In the rows, 128 means zero.
Each path is a new rotation, seen through one point. The rows after it are directions, each followed by how far the rotation turns it, in degrees per step (0 if it stays put).
Each turn is a multiple of 5 degrees from 10 to 175, or 0.
Each row of a path follows its step; steps can be skipped.

step 0: [125 131 126 128 121 122 117 131 111 123 138 138 129 142 128 129 140 141
 130 133 121 126 114 112 135 129 133 126]
step 1: [138 135 137 119 122 130 118 119 125 128 133 132 125 127 128 119 123 127
 110 144 127 127 122 135 142 140 125 114]
step 2: [120 129 124 130 134 129 126 139 115 124 127 127 116 147 130 122 132 132
 129 130 133 115 123 118 139 143 138 117]
step 3: [141 136 145 119 134 131 115 116 117 125 135 136 134 139 134 129 133 133
 123 135 125 130 113 118 131 129 122 124]
step 4: [123 138 123 119 127 127 136 137 117 136 134 131 117 128 128 121 133 134
 110 144 135 121 120 130 133 142 129 119]
step 5: [126 139 139 135 139 125 109 124 114 130 134 132 135 141 126 126 134 125
 132 128 127 124 126 123 141 143 138 124]
step 6: [134 133 137 119 137 134 132 122 122 126 134 126 122 142 129 128 119 135
 105 135 131 122 118 126 118 139 121 120]
step 7: [126 141 121 131 139 114 121 142 112 132 134 129 128 138 133 123 141 130
 124 138 139 134 118 124 134 133 133 128]
step 8: [136 132 141 122 140 134 119 119 119 131 135 129 140 125 121 131 127 131
 109 135 125 119 126 128 132 143 140 129]
step 9: [116 132 124 136 128 117 130 132 113 121 139 122 125 146 124 121 124 135
 113 130 138 126 117 127 121 139 129 122]
[131 130 129 127 127 126 124 136 131 130 125 127 129 123 125 128 133 123
 125 130 129 126 134 129 130 130 130 123]
115
[130 127 135 128 122 131 130 126 125 130 130 123 129 131 126 127 129 125
 122 130 124 130 132 126 125 123 127 127]
140
[125 123 133 130 130 124 124 127 129 128 129 137 128 132 127 127 131 126
 127 130 133 128 130 129 130 122 128 131]
155

step 0: [131 128 123 121 143 120 145 135 133 131 137 122 122 120 116 135 137 122
 129 125 122 122 134 137 127 111 132 119]
step 1: [112 127 137 129 137 130 124 144 132 132 127 111 123 143 126 134 134 119
 139 138 118 129 122 122 136 132 131 133]
step 2: [123 126 129 132 145 117 134 135 116 128 145 148 124 127 135 126 133 116
 128 132 126 128 135 133 132 127 141 133]
step 3: [137 130 125 121 128 121 129 141 137 138 145 120 117 121 113 138 131 116
 138 134 125 124 117 123 125 122 126 126]
step 4: [120 136 125 140 137 131 143 141 117 126 131 124 136 147 126 130 134 124
 140 139 117 122 130 130 133 125 126 135]
step 5: [122 119 128 132 133 121 128 126 130 127 139 133 110 122 124 132 129 108
 124 128 111 117 130 136 129 133 138 139]
step 6: [124 138 117 122 123 118 135 145 126 145 143 118 128 126 125 142 139 128
 133 138 131 131 130 131 129 134 133 131]
step 7: [116 133 123 126 131 131 137 135 127 114 131 135 123 132 126 126 139 119
 144 133 119 108 128 120 138 117 132 130]
step 8: [123 123 124 134 135 120 125 131 136 139 139 125 119 132 120 125 145 117
 129 128 109 136 140 140 119 126 133 129]
step 9: [118 134 132 114 145 123 138 139 128 128 137 116 122 127 125 144 131 130
 126 139 134 119 134 127 136 126 136 134]
[130 125 130 131 130 132 131 128 133 126 126 123 130 133 124 128 126 127
 128 124 124 128 134 132 128 125 126 133]
95
[127 126 129 130 130 127 126 125 126 124 126 135 124 134 127 126 134 126
 128 125 127 131 128 128 126 135 127 131]
120
